rotation ticks, each row followed by its count of ticks
The counts run from 0 to 347.
[ 89 124 119 114 106  90 139 108 150 145 134 152 126 134 135  86 173 140
 130 139 149 175 162  73 129 132 122 108  84 141 202 103 102 102 178 135
 113 153 160 137 123 142 120 169 105 125 155 117 109 116  64 144 157 141
  72 134 139  99 148 149 127 114  99 114 170 119  99  55 122 125 152 153
 146]  104
[128 139 177 154 136 124 163 148  59  82 121 116 120 121 159 113 171  94
 137 187  86 111 108 127 176 137  56 171 110 182 141 140 127  73 106 151
 122 133 159 128 102 124 141 184 139 147 129 130 148 145 120 137 150 118
 104  85 127 115 128 129 152 129 123 142 153 117 107 143 102 104 119 138
 138]  42
[107 125 158 127 120 172 172 107 139 128 142 140  94 135 111  69 132 124
 123 160 153 157 113 103 138  93  99 158  57 172 173 130 114 123 106 175
 147 150 141 106 115 137 118 207 114 130 113 133 121  68 108 122 134 142
 106 110 121 100 173 156 137 145 136 161 156 121 118  94 100 130 118 124
 126]  249
[110  84 103 125 130 146 118  66 146 143 110 146 110 134  90 103 164 121
 170 123 141 170 170  84 142  82 183  99  99 108 135  86 116 145 148 127
 123 134 122 116 152 168 124 138 109 137 131  94 111  78 102 129 111 137
 156 153 105  88 158 136 139 137 117 143 126 101 123  80  87 158 163 155
  90]  119
[119 101  97 114 144 117 119  98 141 116 126 153 103 118 114 114 123 128
 162 157  90 163 161 127  91 111 156 136  71 108 143  89 125 139 110 115
 114 176  94  79 133 133 158 153 138 158 181 103 111 128 108 141  96 116
 165 112  85 137 147 123 200 127 167 154 131 155 123  74 131 123 160 122
  68]  284
[122 137 105 135 151 126 114 116 119 118  76 121 115 140 111 145 151  95
 199  87  89 135 140 136 133  71 171  93 112  79 136 103 178 146 104 135
 157 126 100  71 132 115 119  98 149 152 174 119 119 153 150 133 108 143
 140  95 108 149 164 139  97 115 148 184 118 129 116 140 110 153 139 145
  93]  155
[159  96 116 163  96  79  93 147 141 139 106 150 110 112 109 131 186 134
 164 125 125 134 179 110 142 158 160  73 129  63 140  80 122 113 163  74
 111 133 143 120 125 147 124 127 150 152 154  83 100 115 130  94 101 114
 112 150 131 137 114 122 127 127  86 119 122  98 127 118 109 108 126 153
 130]  325
[110 157 151 193 130 183 188 117  81 116 121 110 114 137 160 136 158 147
 128 125 109 141 112 105 163 132  91 161 121 155 131 109 114  99  63 125
 181 135 157 117  95 160  99 178 159 146 146 158 107 154 136 129 164 134
  89 111 155  96 112 119 111 134 131 123 141  91 147 123 132 136 120 129
 120]  235
[ 94 162 118 146 146  98 130  96 152 121  84 137 121 116 179 142 177 128
 142 125  93 145 176 116 122 161 130  90 115  86 156  68 141 111 127  86
 135 158 141  91 123 145 133 116 138 151 221 140 105 178 100 154 131 111
  95 100 144 117 101 112 137  98 123 107 149 121 131  88 162 132 157 157
  90]  299
[129 106 106 118 128 116 125 153 127 143 107 131 109 126 101  90 149  83
 135 119 134 145 127 134 185  94 118  88  94 149 136 155 153 139 138 149
 143 107  68  99 128  69 148 146 140  97 152 125 158  61 163  86 110 116
 153 123 115 151 177 117 124 164  96 149 137 110  71 118 104 144  98 149
 119]  184
[135 129 135 126 113 114 158 146  89 119 150 136  64 118  99  77 140 100
 127 145 136 146  99 138 155  96  90 185  81 161 151 137 126 134 125 175
 172 158 120 110 120 108 123 181 122 153 136 110 145 101 142 111 110 112
 124 103  78 132 178 137 148 178 151 172 130 106 104 134  83 127 127 108
 124]  38
[107 147 118  94 148 115 110 145 132 127  92 144 111 165 104 110 167  79
 145  98 115 140 145 134 182  81 118  87 106 132 159 160 158 145 127 170
 137 117  86  93 150  90 118 103 120 116 168 128 164  90 116 132 106  91
 158 112 104 131 190 143 108 145 124 158 133 101  82 134  81 165 142 154
 102]  165
[119 166 169 134 132 128 167 121  91 108 140 144 115 136 151 104 155 130
 144 161  99 142 107 110 138 147  71 173  95 161 171 124 104  82 102 161
 133 166 195 107 107 149 121 188 115 154 137 129 102 150  93 159 144 113
  84  98 120 104 145 166 146 132 144 115 160 115 125 115 111 120 138 121
 140]  252
[133 151  94 150 150 121 119 138  92 105  78 131 150 145 129 130 173 108
 159  84  88 143 133 150 172 116 129 108 126 102 143 126 174 115  98 137
 144 139  82  83 123  75 134 101 180 136 192 131 154 173 140 136 128 109
 162  82 104 165 139 110 101 138 150 162 146 114 111 164 131 149 138 149
 105]  173
[114 172 107 108 145 155 151  79 130  91 112 160 137 152 156 101 135 123
 135 133 112 187 126 129  96 111 113 178  76 136 189  97 137 106 105 161
 111 180 102  89 114 127 158 145 133 145 171 126 107 152  82 172 139 130
 129  78  99 133 153 133 141 120 169 159 150 138 137  91 140 139 168 142
  98]  275
[113 149 150 123 105  95 117 120 173 158 104 147 100 127 112  99 179 117
 168 158 144 141 145  82 153 117 166  95 107 118 179 114 121 112 167 139
 118 128 189 116 143 164 107 152  95 140 143 124 116  88  75 133 128 127
  56 127 136  88 156 175  96 119  88 135 150 111 109  98 106 116 134 154
 140]  123
[149  96 104 175 124 139 163 117  74 122 136 106 119 112 111 142 142 158
 142 108 129 157 130 123 169 118 144 166 142 149  90  90 141  95  75 116
 201 168 108 113 109 135 137 171 191 175 154 116 128 135 168 118 152 126
 125 114 104 119 111  64 166 178 147 156 116  97 112 141 124 146 133 133
 112]  219
[148  88 115  96  97 101 100 111 148 136 126 163 100 140  78  81 164 143
 172 150 154 172 156  99 119 115 175 114 106 122 156  89 115 117 172 144
  80 139 146 127 151 139 125 152  95 151 124  76 121  83  89 122 113 135
 111 145  94 103 155 157 134 137 110 153 137 105 117 101  89 117 159 145
 146]  121
[141 150 112 123 138 124 122 154  65  96 105 127 163 148 140 137 172 119
 121 102 123 147 148 124 191 119  86 139 135 141 123 122 174  85 115 139
 123 129  83 122 103  70 162 123 183 115 161 126 165 138 146 136 160  99
 116  95 107 140 118  77 121 138 116 139 160 108  82 153 125 142 130 164
 134]  191
[128  91 103 132 123 117 141 127 118 148 140 103  90 106  94  99 133 105
 123  98 161 135 127 113 187 103 154 129 118 143 129 120 149 137 109 132
 206 135  71 105 121  87 127 168 158 128 152 136 144  79 191  77 138 127
 127 131 111 144 146  80 142 179 121 169 127 116  71 121 126 141 101 133
 103]  202
[ 88 105 105 152 150 152 139  81 105 122 123 122 129 106 163 119 129 116
 127 141  91 161 155 114 124 108 126 143  88 142 134  84 129 127  77  90
 177 155  94 101 117 121 145 171 167 132 172 130 108 142 144 124 132 144
 152 107 134 130 130  97 197 124 149 128 133 143 122  60 138 147 122 119
  58]  72
[127 164 128 135 111 108 110 143 158 117 110 167 129 148 141 108 193 126
 108 141 149 166 178 103 137 158 113  72  98  93 196 104 116  99 167 137
  88 142 122 125 133 156 119 116 128 112 156 107 130 103  74 110 134 112
  98 132 128 138 136 131  89 128 104  98 177  85 136 108 128 117 164 166
 150]  315
[ 96 152 162 132 154 159 151  92 141 112  84 138 128 129 170 114 156  94
 144 182  89 135 141 121 125 109  87 139  95 152 162 119 130 111 101 151
 112 120 153 112 130 159 151 162 119 142 155 161 116 116  89 162 145 116
  98  85 137  96 146 160 140  91 113 134 166 150 115  86 136 136 139 144
  89]  272
[150 101 113 140 124 132  94 107 147 133  88 136 114 129  87 140 171  99
 153 134 157 148 174 105 171 103 181  90 135 103 113  94 151 138 142 141
 112 103 108 125 163 161 138 116 159 159 151 119 173  69 117 118 112 102
 134 133 105 107 126 103 119 150 111 173 127  87  94 119 104 153 164 159
 103]  329
[107 119 122 126 126 156 159 114  74 137 147 120 122 149 125  88 149 152
 126 112 160 175 117  91 178  95  99 173  97 197 144 140 128  97 118 180
 178 141 114 128 118 122 130 182 141 155 133 125 133 109 117 163 161 131
 122 111 100  86 150 111 144 164 141 150 149 103  91 119 104 150 144 146
 132]  229
[120 128 118 134 133 185 175  88  96  85 115 131 150 157 140 108 140 132
 173 143 115 164 111 136 111  84 110 183  88 159 140  90 129 104  75 148
 126 175 133 102  95 136 153 186 157 157 136 120  95 158 119 153 157 149
 105  91 115 117 145 129 139 109 160 157 141 135 145 121 132 119 147 135
 106]  256
[128 107  90 142 112 154 134  93 135 105 129 166 149 156 110 121 149 178
 142 119 149 210 164 105  92 115 146 113  94  87 161  66 116 117 128 106
 109 176 107 108 113 155 119 127 155 125 151  78  91 141 100 110 118 141
 124 148 113 128 130 121 112 121 133 125 141  92 176  82 123 117 149 155
 120]  111
[106  93  93 153 144 182 146  58 156 119 118 138 142 120 152 121 138 134
 129 125 140 183 167 109 108 110 154 120 101 113 158  53 127 126  98 101
 152 166  97  97 111 155 149 159 173 120 169 127 109 131 121 114 160 165
 118 118 130 122 122 109 155 114 130 145 148 134 143  52 171 145 143 146
  86]  91
[122 146 129 116 147 100 108 122 123 137  70 142  97 137 110 125 161  78
 169 112 108 135 133 133 175  91 145 116 123 135 143 160 173 137 126 163
 129 110 113  94 160  95 129 114 127 147 180 145 179  96 132 156 118  92
 145 110 100 133 174 135 121 139 131 178 126 110  68 147  89 149 144 142
 105]  164
[148  99  93 151  93 121 147 164  74 122 120 123 107 119  99 111 161 162
 181  83 140 142 128 125 145  94 139 138  97 127 116  93 141 127 143 128
 178 160  97 108 110  84 133 146 153 152 134  66  96 135 199 103 108 128
 125 127 103 146 141 104 127 155 133 163 101  85 114 154  96 132 107 151
 150]  10
[123 151 150 168 132 145 154 127 128  87 130 140 122 101 166 136 152 113
 113 169  85 139 123 134 118 163  93 149  99 104 171  93 112  87  60  83
 132 169 148 108  98 161 145 175 161 136 177 152 124 161 113 104 145 138
  93  91 131 138 106 110 153 120 130 111 171 131 156  91 160  89 129 109
  92]  69
[163 114 108 132 104  75 118 186 105 109 112 137 110 115 105 123 157  99
 174 111 104 123 126 153 139 136 138 101 113  97 158 118 164 127 136 102
 147 134  97  91 108  67 133 124 161 126 172  92 119 150 170  68 110 126
 116 117 114 192 147 119 110 137 112 144 140 119 115 145 124  76 100 122
 120]  177
[112 117 129 108 142 141 146  76 137 129 142 143  84 124 110  79 121 120
 159 159 122 154 117 124 120  82 158 171  77 152 139 119 121 134 114 156
 148 162 135  83 138 129 134 168 106 174 147 122 121 104 109 144 115 128
 136  98  92 111 152 148 183 136 158 179 132 141 101  86 118 134 144 125
  80]  266
[105 121 115 120  97  92 107 143 131 156  97 154 111 134 115  91 186 108
 132  94 162 161 161  94 164 113 151  77  96 118 171 128 122 143 202 147
 133 136 112 129 151 115 112 114 106 120 127  90 143  80 105 122 120 107
 101 138 111 119 182 144  96 137 107 133 124  76  87 108  80 150 144 167
 144]  332
[119 100 106 105 142  91 119 149 108 136 101 125 123 115 113 100 144  87
 147 109 133 132 143 120 188  95 120  92 115 148 124 137 162 138 146 139
 163 107  78 101 134  60 154 134 144 125 158 131 169  92 170 110 126 115
 160 121 100 135 163 113 151 159 111 147 135 117  57 125  97 154 111 144
  98]  183
[109 141 100 142 126 143 167 138  97 114 132 119 130 156 123 113 157 135
  98  88 169 170 125 109 182  93  99 146 119 169 145 126 147 108 103 170
 186 160  72 126 102 101 127 165 172 109 156 146 163 110 141 126 183 134
  95 109 113 137 137  94 108 174 138 162 160  84  84 140 140 156 132 156
 136]  211
[139 120 126 136  95 108 113 152 133 126  97 150 117 136 124  99 179 102
 136 132 157 147 162 103 179 117 119  78 104  98 182 121 120 124 191 156
 105 114 138 138 143 131 103 134 116 112 124 103 146  78  99  97 118 109
  97 145 130 126 154 137  88 131  85 128 140  71 116 118  89 134 131 162
 165]  333
[142 124 116 148  96 119 150 181  66  93 150 124 136 125 131 115 170 148
 113 118 143 166 116 126 153 155  75 150 114 147 140 117 127  70 116 106
 161 163 117 128  77  99 119 172 186 122 126  87 104 151 150 107 154 144
  89 113 121 137 115 100 119 167 112 101 164  80 142 145 126 100 111 146
 166]  214
